One turning vector, and how many ticks it has turned
The counts run from 0 to 487.
[132 148  82 184 152 126  89 108 158 131  73 129 169 124 147 189 154 136
 122 145 144 141 156  73 118  97  83 130 132 139 161 120 162 103 137  73
 143 158 113 151 108 128 127 151 123 143 131 116 117 170 111 162 169 118
 141 134 117 132 106]
88
[150 174  65 127 127 132 113 107 144  89 122 131 149 119 145 168 122 143
 105 142 154 156 118 103 151 159  92 129 153 142 158  77 132 117 126 125
 191 171 119 112 155 115 132 130 173  98 111 100 101 173 147 129  80  93
 146 148 109 128  95]
316
[134 111 123 155 164  85 125 116  95 121 151 161 174 127 175 134 114 111
 127 138  95 129 152 162 152  80 141  75 151 190 194 101 160 101 129 123
 128 134  91 142 121 147 105 144  61 120 123 122  85 105 145 148 132 171
 131 113 127 135 136]
230
[153 156  98 144  81  85  76  91 149 113 135  93 148 114 176 165 139 188
 118 153 121 103  87 116 106 143 136 148 164 135 146 109 135  99 174 113
 151 133 163 125 136 131 109 137 127 125 123 127 178 139  96 143 147 140
 128 158 149 178 123]
472
[146 151  52 101 127  90  66 146 142 101 104  97 143  89 139 148 131 158
 188 155  84 115 149  72  85 160 144 128 138 124 137 105 126 108 136 101
 158 147 166 146 136 123 148 118 147 142 128 115 175 125 133 129 156 112
 121 147 124 134 105]
421
[138 139 143 157 162 139 145 134 163 131 118 139 178 102 136 200 105  99
 140 157 154 140 151 106 146 102 163 122  90 120 124 121 175  74 117 111
 114 139  92 197 142 124 140 136  83 137 137 145 117 138  92  91 174 111
 111 128 110  88 100]
93
[143 140 140 109 143 132 184 132 167  94 128 154 156 144 147 185  96 104
 145 143 149 149 117 138 165 129 130 117  80 118 141 117 158 100  83 104
 138 128  84 147 156  88 163 106 129 126 135 117 104 140 124 112 146  97
 119 108  97  55  83]
69
[132 118 115  92 140 113 160 146 103  76 146 159 156 105 171 113  97  95
 153 134  90 131 178 162 151 132 146  61 137 169 154 101 126  91  92 143
 176 138 100 116 122 111 147 114 110 114 132 101 118 101 179 115 115 133
 119 111 113  95  88]
279
[135 138 133 168 109 114 172 100 146  90 145 149 130 133 189 178 174 160
 147 139 131 123 114 158 147 122 106 129 124 114 144 142 143  83 182  95
 148 104 119 119 105 107 155  91 130 121  98 150 143 142  93 147 176 119
 150 120 156 129  75]
382
[127 128 113 126 150 103 146 137 133  78 138 143 152  88 170 156 140 142
 202 146  89 114 177 149 139 110 158  85 121 146 130 147 147  82 152 110
 132 114 126 146 101 119 155 100  90 130 115 160 153 105 112 107 165 130
 115 110 147 108  91]
98
[142 164 133 194 115 144 170 128 160 131 117 125 156 105 162 178 157 130
 129 141 174 122 101 120 114 140 143 167 106 114 126 115 161  58 150  98
 144 131 141 150 112 134 161 104 124 133 137 157 169 137  88 126 196 115
 132 146 139 125  90]
404
[151 154  82 110 116  89  92 108 175  94  98 112 135 159 151 190 118 158
 136 152 110 148 106  89 122 139  81 136 134 128 163 113 145 128 124  77
 147 139 141 138 161  98 126 125 171 135 138  91 118 188 129 170 131  98
 144 130 116 103  92]
111
[161 115 119 122 176 138 158  98 167 126 106 117 156 115 129 170 131 101
 112 166 138 129 160  96 155 109 116 114 133 131 110 142 145 134  57 114
 115 121  90 129 110 100  93 161 117 132 167 137 118 102 109 104 139 104
  83 125 108  62 117]
323
[144 134  86 155 143 130 117 150 141 150  62 103 125  86 128 146 164 103
 176 123 129 121 160  73  79 141 119 157 139 135 134 117 142  93 109  97
 138 152 126 124 100 136 145 102 149 158 162 137 175 113 115 134 186 128
 121 152 113 107 103]
400
[159 167 103 164 128 135 143  91 132 129 137 115 165  96 158 178 154 160
  99 144 167 141  98 113 165 149 113 145 174 136 141  83 143 103 175 159
 165 153 114 112 130 135 129 131 132 103  79 162 125 155 107 101  80  90
 126 167 124 160 121]
314
[138 148  81 164 123 138 109  90 145 118  92 120 149  90 155 169 190 164
 120 156 148 126 148  76 114 121  95 135 157 139 141 123 139 106 160 106
 161 131 149 120  79 117 118 131 149 139 116 141 142 153  93 143 159 128
 133 136 149 153 106]
61
[129 119  73 133 191 148 105 136 139 127  73 125 172  92 122 144 122 102
 158 157 128 135 197  50 129 110 116  88 124 149 132 119 146 116  78 108
 144 160  97 149 100 121 132 150 120 151 147 120 126 122 140 120 142 106
 108 127 108  90 114]
347
[180 127  91 126 146 118 161 136  85 154 126 106 101 111 148 110 150 110
 153 107 120 138 113 125 132 193 116 134 180 147 136  95 127 140  98 158
 156 144 100  77 112 149 125  97 146 112 142 156 150  79 164 101 101 121
 102 169  90 112 121]
285
[156 146  63  63 127 121 120 123 136  92 122  94 135  86 130 144 129 156
 171 145 107 128 129  85 125 184 122 109 167 131 105 115 113 127 113 136
 165 141 151 107 137 108 128 102 175 116 122 120 154 117 140  92  89  83
 100 152 117  92 102]
32
[159 113  75  83 119  82  72 136 135  95 115 100 147 111 139 122 105 132
 167 145  72 112 144 102  91 145 142 110 159 143 136 101 121 121  81  96
 155 129 149 128 133 103 103 147 134 152 179  89 171 103 137 149 141 145
 108 130 118 114 136]
190
[156 120 118 120 147 146 178 110 148 144  98  92 131  97 138 155 170 127
 157 156 148 108 130  99 123 149 137 157 128 104  88 132 127 112  99 124
 123 110 121 124  85 115 126 100 137 145 165 168 188  79  86 100 189 116
  82 141 118  83  99]
376
[164 142 129 165 144  81 120 101 128 172 148 120 172 161 158 173 113 130
 111 149 124 129  93 150 166 109 138 138 157 151 172 111 168 119 142 127
  87 116  87 166 155 151 107 140  72 105 136 142 100 125 106 130 128 147
 119 164 112 150 162]
182
[155 122 129 101  94  89 160 147 129  91 137 127 109 126 168 135 115 123
 191 119  99 119  99 161 103 172 153 133 132 116 139 111 129  84 107 105
 151 112 158 124 141 105 154  76 144 140 150 117 188 109 119 137 192 137
 127 131 131  96  77]
148
[149 134  93 112 107  89  71 118 123  92 136  99 176  67 158 118 119 154
 141 157  93 101 149 107  98 135 172  95 191 154 123 106 129  93 126 126
 148 130 162 143 121 130  93 151  97 134 141 119 182 107 111 127 124 136
 103 145 152 156 144]
214
[156 173 105 158 113 135 144 107 104 137 144 110 158  82 149 141 166 159
 115 142 153 122 108 118 138 166 139 145 188 143 138  75 139  98 167 160
 174 156 134 117 125 152 128 116 134  94  92 148 151 136 115 103  96  94
 122 177 125 173 127]
288
[141 164 122 147 110 141 182 156 135 107 115 138 126  99 141 151 143 118
 171 114 154 130 112 128 108 174 145 157 113 110 125  97 150  69 127 106
 173 154 140 130 122 107 186  74 162 142 127 146 178 140 116 119 188 107
 134 143 118 108  61]
379
[158 124 180 130 125 120 154 109 153 103 159 123 184 130 167 174  82 110
 109 152 130 126 115 167 138 108 175 119 114 127 126 118 158  89  91 124
 105 114 116 171 160 105 115 156  74 142 160 122 139 113  97 114 169 142
 103 122 126  96 126]
482
[163 131 105 154 151 143 150 100 169 150  79 128 116 142 141 185 149 118
 109 152 163 152 117  87 130 129  71 156 118 124 139 124 139 129  87  86
 143 136 100 105 103 102 109 136 157 140 157 124 121 147 114 142 179 110
 123 131 108  84  98]
64
[152 122  63 124 173 134 132 151 139 140  78 100 129  82 116 135 141  99
 176 142 116 123 181  65  82 146 127 135 125 132 111 122 133 120  80 102
 143 146 114 132  96 127 139 117 144 151 161 134 167 101 138 114 177 119
 100 134 104  82 103]
374
[161 163  87 163 130 101 113 132 123 178 114 113 130 147 127 172 135 131
 154 124 137 134  82 119 126 157 118 173 141 130 178  83 174 113 174 107
 123 154 107 137 161 166 156  90 135 118 130 148 123 156 132 137 141 125
 152 187  93 148 116]
131
[140 149  94 171 137 129 107  69 140 104  97 134 172 105 179 163 161 151
  76 164 158 137 140  85 141 117  86 107 155 160 145 105 130 111 140 119
 169 152 130 112  88 106  95 159 140 130 107 104 121 156 107 152 116 120
 134 131 146 150 125]
293
